A single turn carries every row of the set below to another of its rows. Some are shown first; where does it send the rows asked next?
gesap: [ 0.45  0.59 -0.76 -1.31  1.57  1.41  0.05  2.31 -1.81  1.94  2.47  0.82
 -1.29  2.24  0.04 -2.09 -1.81  0.41 -1.24 -0.75 -0.47  0.48 -0.08  0.87
 -1.27 -2.85  0.12  1.87 -1.09 -0.51  1.47]
Ril: [ 1.46 -2.77 -0.34 -0.23  0.32  0.43 -0.54  1.10 -3.24  2.75  0.37  1.19
  0.32  1.51 -0.53 -0.84 -1.91 -0.18 -1.11 -1.45  2.41 -0.62 -0.03  2.15
  0.02 -0.48 -2.21  3.11  0.91  0.18  0.86]
Zaset: [ 1.57 -1.08 -0.70 -0.12 -0.93 -2.79 -2.57  0.13  1.76 -0.10 -2.43  0.11
  0.50 -1.53 -0.14 -0.98  0.98  1.41  0.02 -1.28  1.50 -2.44 -0.90  1.74
 -0.45  1.55 -2.34  1.56 -0.96 -0.13  0.73]
dap: [ 0.92 -1.62 -1.22 -0.23 -1.44 -3.23 -1.61  0.20  0.71 -0.67 -2.49  0.09
  0.60 -1.79 -0.39  0.30  0.72  1.39 -0.87 -1.38  0.69 -2.32 -0.52  0.59
 -0.50  1.87 -2.23  1.59 -0.60  0.23 -0.05]
Rugi: [-0.99  1.71  0.94  0.46  1.38  0.27 -0.50 -1.38 -0.33  2.29  2.45  2.25
 -0.47 -1.43 -0.94 -0.59  2.40 -0.68 -0.15  0.10  0.39  0.99  1.28  0.21
 -0.25 -0.92  2.90 -2.83  1.04  0.04 -0.16]
kanon: [ 1.27 -1.41 -0.50 -0.02 -0.83 -2.90 -2.20 -0.08  1.85 -0.18 -2.13  0.53
  0.46 -1.79 -0.25 -0.56  1.32  1.28 -0.14 -1.76  1.64 -2.40 -0.98  0.82
 -0.35  1.54 -2.32  1.76 -0.88  0.00  0.21]
biz: [ 0.83 -0.56 -0.42  0.44 -1.32 -2.96 -2.26 -0.33  2.79 -0.28 -2.22  0.68
  0.75 -2.11  0.06 -1.01  2.02  1.79  0.43 -1.05  1.21 -2.18 -0.42  1.48
 -0.68  2.02 -1.05  0.45 -0.81  0.11  0.77]
gak: [ 0.72 -0.29 -0.37  0.63 -1.29 -2.86 -1.79 -0.55  2.94 -0.51 -2.12  0.77
  0.45 -2.06 -0.19 -0.75  1.99  1.51  0.31 -1.19  1.30 -2.43 -0.61  0.99
 -0.52  1.90 -1.40  0.04 -0.62  0.25  0.49]
suzo: [-0.05 -0.90 -1.31 -0.72 -0.49  0.63  0.05  1.96 -3.72  1.59  0.28 -1.11
 -0.38  0.08 -0.96 -0.92 -1.84  0.22 -1.62  1.46 -2.20  1.70  1.42  0.38
 -0.27  0.74  1.30 -1.22 -0.36 -2.25  0.35]
lavek: [-1.58 -0.16 -0.72  1.00  0.75  1.13  2.89  2.47 -3.09  1.87  1.11 -0.13
  0.61  1.09  0.86  0.64 -0.34 -0.41 -1.59  0.85 -0.06 -0.45  1.88  1.70
 -0.29  1.09 -0.35 -0.30  1.44 -2.16  1.35]
zed: [ 1.55 -0.87 -0.53  0.09 -0.84 -2.72 -2.20 -0.02  2.00 -0.38 -2.30  0.16
  0.16 -1.45 -0.37 -0.83  1.07  1.12 -0.02 -1.44  1.61 -2.77 -1.12  1.27
 -0.37  1.36 -2.75  1.26 -0.87 -0.05  0.51]
zopup: [-0.36 -0.29  0.25  0.88  2.17  1.87  1.44  2.60 -2.13  2.79  1.41  0.00
 -0.02  1.80  1.08 -0.69 -0.45 -1.01 -0.64 -0.02  1.88 -1.04  0.69  2.34
  0.26  0.05 -1.78  1.11  0.83 -2.68  1.85]
rif: [ 0.32 -1.17 -1.03  0.22 -1.84 -3.41 -1.22 -0.28  1.56 -0.77 -2.26  0.63
  0.84 -2.32 -0.31  0.27  1.60  1.74 -0.61 -1.14  0.37 -1.98 -0.14  0.38
 -0.78  2.31 -1.11  0.50 -0.51  0.49 -0.03]
Muli: [ 1.06 -0.01 -0.22 -1.40  2.20  0.60 -1.26  0.40 -4.17  2.36  1.61  0.09
 -1.12  0.20 -1.46 -0.15 -0.95 -1.92 -1.72 -0.38  0.80  0.02  0.11  1.01
  0.30 -2.19 -0.99  0.76  0.68 -0.83 -0.49]
darut: [-0.03  1.53  0.42 -0.36  1.82  1.73 -0.32  1.42  0.93  2.43  3.18  2.12
 -1.23  1.63  0.55 -3.08  0.03  0.80  0.20 -0.94  0.38  0.71 -0.01  0.75
 -1.35 -2.70  1.52  0.68 -1.28 -0.32  1.90]
lem: [ 1.12 -1.08 -1.32 -0.15 -1.56 -3.14 -1.53  0.20  0.72 -0.91 -2.65 -0.28
  0.42 -1.62 -0.56  0.08  0.48  1.27 -0.86 -1.02  0.46 -2.64 -0.63  1.04
 -0.56  1.77 -2.60  1.06 -0.46  0.15  0.08]
fer: [ 0.44 -0.76 -1.13  0.24 -2.06 -3.44 -1.46 -0.11  1.55 -0.77 -2.57  0.29
  1.02 -2.22 -0.19 -0.11  1.48  1.96 -0.49 -0.62  0.12 -1.92  0.06  1.18
 -0.86  2.45 -0.86  0.07 -0.56  0.35  0.37]
Voro: [ 1.39  0.42 -0.51  0.38  1.14  2.03 -0.65 -1.50 -3.55  2.40 -0.20  0.86
 -2.58  1.90 -0.69 -1.82 -2.87  0.03 -0.90  0.64  0.71  0.61  0.90  0.26
 -1.23 -0.89  0.73  1.72 -0.36 -1.66  0.70]
nopit: [-0.73  0.61 -0.76 -0.69  0.60 -0.31  0.39 -0.20 -3.92  1.49  1.63  0.66
 -0.36 -0.94 -1.60  1.04  0.16 -0.96 -2.19  0.67 -1.26  0.89  1.63  0.10
 -0.39 -0.85  1.58 -1.76  1.41  0.00 -0.88]
Miro: [ 0.64  0.26  1.35  0.53  1.56  1.95 -2.14  0.75  1.31  3.29  1.51  0.79
 -0.93  0.13 -0.01 -3.94  0.66  0.09  1.44  0.26  1.28  1.31  0.08  1.06
  0.23 -0.14  1.72 -1.30 -1.25 -2.78  1.58]
seb: [-0.80 -2.17 -1.45  0.37 -1.93 -0.76  1.75  0.65 -3.83  1.40  0.21  1.55
  1.33  0.25 -0.77  1.03 -1.09  0.94 -2.08 -0.06 -0.55  0.43  1.92  0.98
 -0.91  1.17  0.65  0.18  1.83  1.19  0.27]
Lamor: [ 1.07  1.23  0.72  1.18  1.63  2.43 -1.22 -2.32 -0.93  2.91  0.43  1.98
 -2.67  1.50 -0.29 -2.88 -1.20  0.29  0.41  0.31  1.79  0.72  0.72  0.34
 -1.19 -0.85  1.78  0.84 -0.61 -1.66  1.20]
fuma: [ 1.09 -1.25 -1.37 -0.35 -1.67 -3.23 -1.83  0.34  0.58 -0.75 -2.75 -0.34
  0.79 -1.69 -0.31 -0.06  0.57  1.62 -0.73 -0.84  0.40 -2.21 -0.37  1.48
 -0.59  1.99 -2.04  1.29 -0.70  0.10  0.36]
rego: [-1.51 -0.72  0.50  1.95 -1.26 -0.21  0.95 -0.83  0.69  2.27  1.26  3.58
  1.40 -0.56 -0.08 -0.77  1.95  1.49  0.27 -0.45  1.10  0.77  1.89  0.93
 -1.02  1.40  2.84 -1.67  1.56  1.44  1.08]
roka: [-1.42  1.78 -0.36 -0.03  0.42  0.97  1.11  1.14  0.36  1.63  2.98  2.26
 -0.59  0.86  0.35 -1.86  0.46  1.42 -0.58 -0.12 -1.44  1.36  1.20  0.12
 -1.87 -1.64  3.17 -1.00 -0.64  0.30  1.49]
puped: [ 0.60 -0.87 -0.33  0.47 -1.22 -2.98 -1.86 -0.47  2.67 -0.31 -1.96  1.08
  0.71 -2.22 -0.09 -0.51  2.12  1.61  0.19 -1.54  1.33 -2.11 -0.55  0.56
 -0.51  1.99 -1.21  0.71 -0.75  0.31  0.29]
pok: [ 1.69 -1.03 -0.06 -0.93  1.47  1.74 -2.00  2.10 -2.31  2.89  0.61 -1.02
 -1.23  1.05 -0.56 -2.82 -1.94 -0.56 -0.32  0.29  0.50  0.91 -0.27  1.37
  0.43 -0.74 -0.64  0.81 -1.26 -3.10  0.98]
Ledeg: [ 0.11  0.84 -1.05  0.76 -0.03  1.38  0.49 -1.87 -3.54  1.73 -0.20  1.24
 -2.05  1.10 -0.81 -0.86 -2.18  0.73 -1.39  1.36 -0.92  1.20  1.94 -0.44
 -1.70  0.06  2.48 -0.06  0.23 -1.11  0.40]
Rolu: [ 0.75 -1.20  1.60  1.30  0.94  1.01 -1.32 -0.28  1.32  3.58  1.38  3.30
  0.32  0.75  0.19 -2.62  1.12  0.36  1.30 -1.87  3.94 -0.30 -0.09  2.05
 -0.09 -0.30 -0.03  1.20  0.67  0.34  1.67]
Mima: [-1.11  0.45  0.03  0.72 -0.38  0.88 -0.10  0.62 -0.04  2.05  1.09  0.64
 -0.09 -0.78 -0.37 -2.01  0.81  0.93  0.13  1.41 -1.42  2.16  1.77  0.08
 -0.56  1.24  3.67 -3.34 -0.40 -1.92  0.84]
fad: [-1.08  0.62  1.22  1.90  2.24  1.99  1.31  1.63  0.48  3.08  2.06  1.25
  0.18  1.13  1.49 -1.55  1.50 -0.56  0.62 -0.10  2.43 -0.70  0.96  2.13
  0.07  0.43 -0.11 -0.42  0.76 -2.45  2.24]
deno: [ 0.35 -0.56 -1.12  0.37 -1.96 -3.27 -1.04 -0.32  1.60 -0.99 -2.46  0.27
  0.65 -2.14 -0.45  0.13  1.46  1.68 -0.61 -0.77  0.12 -2.23 -0.13  0.66
 -0.75  2.32 -1.30 -0.14 -0.33  0.48  0.18]
Kulig: [-2.37  0.78  0.28  2.00  0.79  1.26  2.80  1.57 -0.46  2.16  1.74  1.20
  0.77  0.43  1.25 -0.17  1.48  0.03 -0.30  0.75  0.47 -0.15  2.10  1.46
 -0.43  1.40  1.34 -1.88  1.44 -1.90  1.71]
Viro: [-0.27  1.68  0.22  1.72  0.45  1.81  0.02 -2.68 -0.93  2.20  0.44  2.33
 -2.08  0.76 -0.35 -1.95 -0.51  0.93 -0.03  1.07  0.28  1.29  1.77 -0.34
 -1.70  0.08  3.56 -0.89 -0.06 -1.02  0.92]
sos: [ 0.88  1.08  1.58 -0.27  3.07  1.18 -2.21 -0.60 -0.51  3.25  2.43  1.67
 -1.23 -0.29 -0.87 -1.82  1.27 -1.64  0.29 -0.94  2.45  0.13 -0.23  1.18
  0.40 -2.29  0.33 -0.26  0.35 -0.84  0.21]
tig: [-0.82  0.82 -1.49 -1.03  0.10  0.70  1.46  2.08 -2.30  1.20  2.32  0.95
 -0.64  1.44 -0.09 -0.94 -1.48  1.08 -1.93  0.11 -2.30  1.18  1.10  0.16
 -1.76 -1.83  1.75  0.21 -0.48  0.17  1.04]

zed goes to gak
lavek goes to zopup
And these:
nopit goes to Muli
Zaset goes to biz
roka goes to tig
Mima goes to suzo
seb goes to Ril
Ledeg goes to Voro
dap goes to kanon

